Here is a table of points, one per row:
"-36 14 -56 -26 -31 4 -25 -13 54 -51 -27 -7 38 -25 -40 -13 29 -28 -19 -31 -49 93 53 21 10 49 9 -10 61 14 58 83 -37 4 23 -78 -40 39 -8 -30 -20 -23 -4 -1 -39 21 -55 -13"
"36 -11 -19 -20 -49 20 1 -74 -19 -66 -2 -5 -36 -14 45 -11 -1 8 -37 15 2 36 -18 -40 -44 14 -98 11 14 -41 12 -47 62 -60 30 -65 -54 -46 9 -58 -68 -2 -66 12 29 -22 -8 -25"
"-93 -7 47 12 38 -22 -11 -38 -39 1 -13 21 96 73 -2 33 37 -2 40 41 52 -5 57 2 -14 -25 -3 16 -40 15 29 -24 49 72 -65 -13 -27 -1 9 -76 14 -3 -24 -22 -15 -10 -10 -23"
"-48 -29 28 -27 -15 -31 -35 3 -25 25 -31 -11 -2 6 -5 -7 -50 -11 -3 -49 9 -27 -28 -42 19 -39 -36 52 109 51 -100 26 39 19 28 4 8 65 -7 -14 -5 -37 -4 -31 42 -44 7 -1"
"53 -16 -2 32 55 -57 -16 60 15 75 -20 83 -14 -15 23 -1 -51 20 -1 -42 14 -25 -16 20 -122 -31 25 24 -47 -27 24 -4 -59 -31 -57 -57 5 16 -33 -33 -31 37 -53 37 -57 -16 8 6"
"53 -61 -9 -29 5 39 27 48 -59 20 -19 48 -26 -12 -7 -38 111 -13 -40 85 28 101 72 29 -9 -36 -47 -30 32 -7 -19 40 -14 -5 -52 -1 72 -24 -34 -24 -7 -48 42 -7 14 -61 -20 20"
"91 12 80 -7 -29 10 15 59 4 2 22 -5 121 -20 -5 9 54 -66 -28 12 -11 25 -26 -24 -3 42 -11 87 -76 49 81 13 -28 -10 104 -12 73 64 10 -24 -10 7 42 2 72 -11 28 -18"
"3 8 -2 -62 -39 11 -14 -50 2 -33 -55 60 -7 -1 -61 -6 -30 6 14 25 -42 -42 103 -39 25 20 0 23 9 29 -47 -4 -48 -17 -45 55 -30 2 -73 10 -19 46 -17 5 -28 13 118 16"
"127 -15 -16 10 30 -5 -5 -27 39 -33 -19 -41 57 61 -21 -34 34 12 19 -19 -57 26 -28 18 26 7 -6 19 -19 -64 -92 -41 9 105 -17 -32 -12 -22 -76 12 56 -5 -28 24 -42 -33 -26 -59"
"15 -6 -2 -3 9 -27 62 18 -10 -4 -35 -25 -45 -40 -47 -18 6 76 36 -44 79 -30 -35 -2 89 -34 -26 102 -9 24 82 -24 35 -41 -53 -48 -3 -47 -25 -36 15 41 98 24 -4 -14 -49 -41"
"-39 -10 -44 -4 -21 91 -20 -27 -37 -10 18 41 33 -56 -4 -24 33 -24 -45 -50 -14 -19 -6 -18 -47 -71 75 19 -26 16 -37 -71 -30 45 5 48 -33 -57 -18 34 25 -8 -31 11 19 32 -43 -16"
"-11 91 11 -56 127 9 -22 18 -22 1 -32 -17 6 -25 25 -25 -37 -46 -5 -23 51 11 -28 -16 -11 -35 -61 -23 -15 -17 -15 60 -4 -47 -12 -1 55 -34 -33 6 -54 6 -14 -13 0 47 5 -1"
"47 9 112 26 6 -16 -41 -52 5 -8 66 -82 9 -35 -14 2 40 14 -30 -19 8 56 18 -3 -48 -24 -10 45 47 -45 41 53 -27 17 1 27 -47 54 -11 -4 6 -25 56 -12 -24 -8 -60 95"
"-25 -33 -11 -16 -8 -14 49 6 15 -6 -61 -38 45 -3 1 30 -19 1 -82 -3 -57 -65 9 -43 -29 52 3 -23 -21 -46 16 -11 39 -29 -28 -41 12 -67 33 7 15 -21 28 -36 14 -6 23 82"
"3 119 -34 -31 -39 18 24 -19 -8 41 28 -27 -12 119 33 46 -15 105 -41 -21 4 -19 3 127 15 -23 77 -11 64 4 -3 -6 -29 -7 22 3 -7 -17 -33 11 -34 -28 16 -27 127 50 12 -48"
"-40 -78 -45 -19 38 -60 85 19 -2 -20 78 -64 -28 -23 79 -32 -12 21 13 20 5 -18 -44 -65 -31 21 23 -32 -1 65 7 53 -37 15 -17 17 -38 25 -30 -35 11 -5 25 -17 -13 59 1 -56"
"20 30 -33 21 -8 60 -2 20 -34 21 -23 53 -7 -47 72 47 -48 77 86 -13 -45 55 93 -24 71 -11 -30 20 -15 -16 10 -14 39 3 -3 68 -31 -13 34 51 -13 -32 -1 -52 -52 81 29 -10"
"-102 -56 -15 36 -13 -22 -30 -30 -41 12 8 -43 37 -37 -11 8 6 33 16 1 -39 3 -12 82 -2 -37 -66 20 -36 19 -15 1 -11 -33 38 9 -2 -3 50 30 -20 28 -1 24 -16 -86 26 -21"
"9 -6 -14 -39 -12 -36 -74 -3 71 -21 23 -14 14 -22 -24 -6 82 8 -18 26 31 34 -31 -37 28 -18 86 -9 14 8 -32 -15 14 -41 -32 19 13 -14 55 27 18 -68 -31 59 -19 56 80 -25"
"10 58 -23 3 -34 -27 -18 32 10 12 33 -22 -4 -46 -6 -90 3 13 14 -18 -30 -43 -13 9 45 28 -18 -62 -43 52 9 -4 34 26 -28 -54 20 4 10 -10 24 -39 -33 -40 -38 -60 -14 82"
"2 3 -50 30 93 -11 -82 28 -56 -33 -14 -41 -47 3 16 -19 -34 22 -11 11 5 -5 -10 60 -40 15 54 -29 24 72 11 -45 4 -27 85 0 -5 6 -7 -52 71 27 43 16 20 -29 22 79"
"-17 -2 -2 0 24 15 43 33 -20 -77 46 -2 -40 22 92 80 90 -52 14 -25 -10 -11 -50 -20 46 -1 88 4 -2 -31 28 11 -38 -36 -61 33 -22 94 -13 23 -18 19 -28 -40 -9 -81 55 -7"
"-32 17 -10 25 -29 32 -21 26 39 -14 16 23 -55 -31 -35 62 -26 -13 -15 -28 77 -6 29 4 69 71 25 -24 -77 -13 -48 21 -26 16 11 61 -19 -39 -11 -38 -22 -54 3 -46 -31 -9 39 -16"
"-30 32 -3 -31 -34 7 40 -42 32 95 81 82 1 17 0 -38 -37 -1 -6 -52 27 74 -15 7 8 96 -18 -39 72 -27 -21 -31 -3 -40 -11 89 68 -16 42 -22 10 103 -6 60 -27 12 -17 -3"
"-12 -27 81 32 26 39 30 -45 16 -33 -34 17 -10 38 5 -4 -60 -20 -49 -32 -34 -8 -45 75 39 -31 -30 -37 -12 91 13 -29 4 -44 15 -26 -20 61 19 16 118 -36 19 -30 -24 42 2 20"
"-7 44 18 -17 16 70 -14 100 2 46 65 -30 -72 68 -12 89 -17 -39 -26 14 -64 -25 -7 -41 28 53 -29 1 82 -1 6 0 -15 127 -18 -27 50 -61 120 -11 9 88 -33 105 -5 35 -19 -19"
"-26 29 27 125 -18 9 77 -36 76 10 -22 16 -44 -7 54 -71 -2 -76 24 115 16 -13 2 8 -7 -38 39 33 -5 1 -44 1 81 -6 54 -35 -29 -36 -23 48 -49 24 -2 10 16 -9 11 26"
"-10 -13 -67 9 -48 14 -17 -68 -14 54 -39 -29 -40 29 5 -3 10 -34 42 -24 102 -55 14 -13 -18 53 -60 -16 -13 -50 -3 -7 -46 40 -20 -44 62 72 67 52 36 53 -17 17 1 48 -27 -3"
"60 -26 50 -24 -35 -52 41 17 -45 2 -39 0 38 21 -42 13 -61 -11 98 21 16 39 -16 -30 -29 -5 39 -53 -8 -22 -16 -23 -58 7 9 -17 -43 -43 31 50 10 -39 -17 8 16 -33 12 44"
"10 4 -44 57 -6 -62 91 28 68 -12 -37 -16 8 -43 -49 38 7 8 -45 109 8 -48 8 -9 -26 -26 -60 -41 7 -17 -4 -9 56 -36 42 68 -27 18 -23 46 5 14 -56 -34 5 16 -46 1"
"4 -54 13 6 -20 41 -45 -26 -2 39 -34 -6 -52 17 -58 8 8 29 65 -40 -26 -37 -34 -13 -24 6 78 -58 -37 13 18 1 45 25 6 37 4 22 -12 11 -97 13 20 17 38 9 -41 -27"
"-16 -21 35 -14 -12 -45 -91 33 -14 -35 75 81 35 26 -8 -24 -50 -16 23 39 -60 -51 1 9 -16 -42 -10 21 -33 -101 52 46 -1 -10 45 13 45 -1 -19 33 24 -31 74 -23 7 10 -40 -38"
These points spread out most along one direction. Take the direction at right angles to it along which they spread out most. Go by this last direction. For each point below, how far along it does it lie, from 0 to 99? 50 is the average, and the first point above lies past it. One standard deviation of the points above along it is 16.
"47 9 112 26 6 -16 -41 -52 5 -8 66 -82 9 -35 -14 2 40 14 -30 -19 8 56 18 -3 -48 -24 -10 45 47 -45 41 53 -27 17 1 27 -47 54 -11 -4 6 -25 56 -12 -24 -8 -60 95" 78
"-102 -56 -15 36 -13 -22 -30 -30 -41 12 8 -43 37 -37 -11 8 6 33 16 1 -39 3 -12 82 -2 -37 -66 20 -36 19 -15 1 -11 -33 38 9 -2 -3 50 30 -20 28 -1 24 -16 -86 26 -21" 47
"53 -61 -9 -29 5 39 27 48 -59 20 -19 48 -26 -12 -7 -38 111 -13 -40 85 28 101 72 29 -9 -36 -47 -30 32 -7 -19 40 -14 -5 -52 -1 72 -24 -34 -24 -7 -48 42 -7 14 -61 -20 20" 61
"9 -6 -14 -39 -12 -36 -74 -3 71 -21 23 -14 14 -22 -24 -6 82 8 -18 26 31 34 -31 -37 28 -18 86 -9 14 8 -32 -15 14 -41 -32 19 13 -14 55 27 18 -68 -31 59 -19 56 80 -25" 45
"-40 -78 -45 -19 38 -60 85 19 -2 -20 78 -64 -28 -23 79 -32 -12 21 13 20 5 -18 -44 -65 -31 21 23 -32 -1 65 7 53 -37 15 -17 17 -38 25 -30 -35 11 -5 25 -17 -13 59 1 -56" 49
"91 12 80 -7 -29 10 15 59 4 2 22 -5 121 -20 -5 9 54 -66 -28 12 -11 25 -26 -24 -3 42 -11 87 -76 49 81 13 -28 -10 104 -12 73 64 10 -24 -10 7 42 2 72 -11 28 -18" 92
"-26 29 27 125 -18 9 77 -36 76 10 -22 16 -44 -7 54 -71 -2 -76 24 115 16 -13 2 8 -7 -38 39 33 -5 1 -44 1 81 -6 54 -35 -29 -36 -23 48 -49 24 -2 10 16 -9 11 26" 23
"-39 -10 -44 -4 -21 91 -20 -27 -37 -10 18 41 33 -56 -4 -24 33 -24 -45 -50 -14 -19 -6 -18 -47 -71 75 19 -26 16 -37 -71 -30 45 5 48 -33 -57 -18 34 25 -8 -31 11 19 32 -43 -16" 37
"20 30 -33 21 -8 60 -2 20 -34 21 -23 53 -7 -47 72 47 -48 77 86 -13 -45 55 93 -24 71 -11 -30 20 -15 -16 10 -14 39 3 -3 68 -31 -13 34 51 -13 -32 -1 -52 -52 81 29 -10" 21
"-12 -27 81 32 26 39 30 -45 16 -33 -34 17 -10 38 5 -4 -60 -20 -49 -32 -34 -8 -45 75 39 -31 -30 -37 -12 91 13 -29 4 -44 15 -26 -20 61 19 16 118 -36 19 -30 -24 42 2 20" 50
"-11 91 11 -56 127 9 -22 18 -22 1 -32 -17 6 -25 25 -25 -37 -46 -5 -23 51 11 -28 -16 -11 -35 -61 -23 -15 -17 -15 60 -4 -47 -12 -1 55 -34 -33 6 -54 6 -14 -13 0 47 5 -1" 53
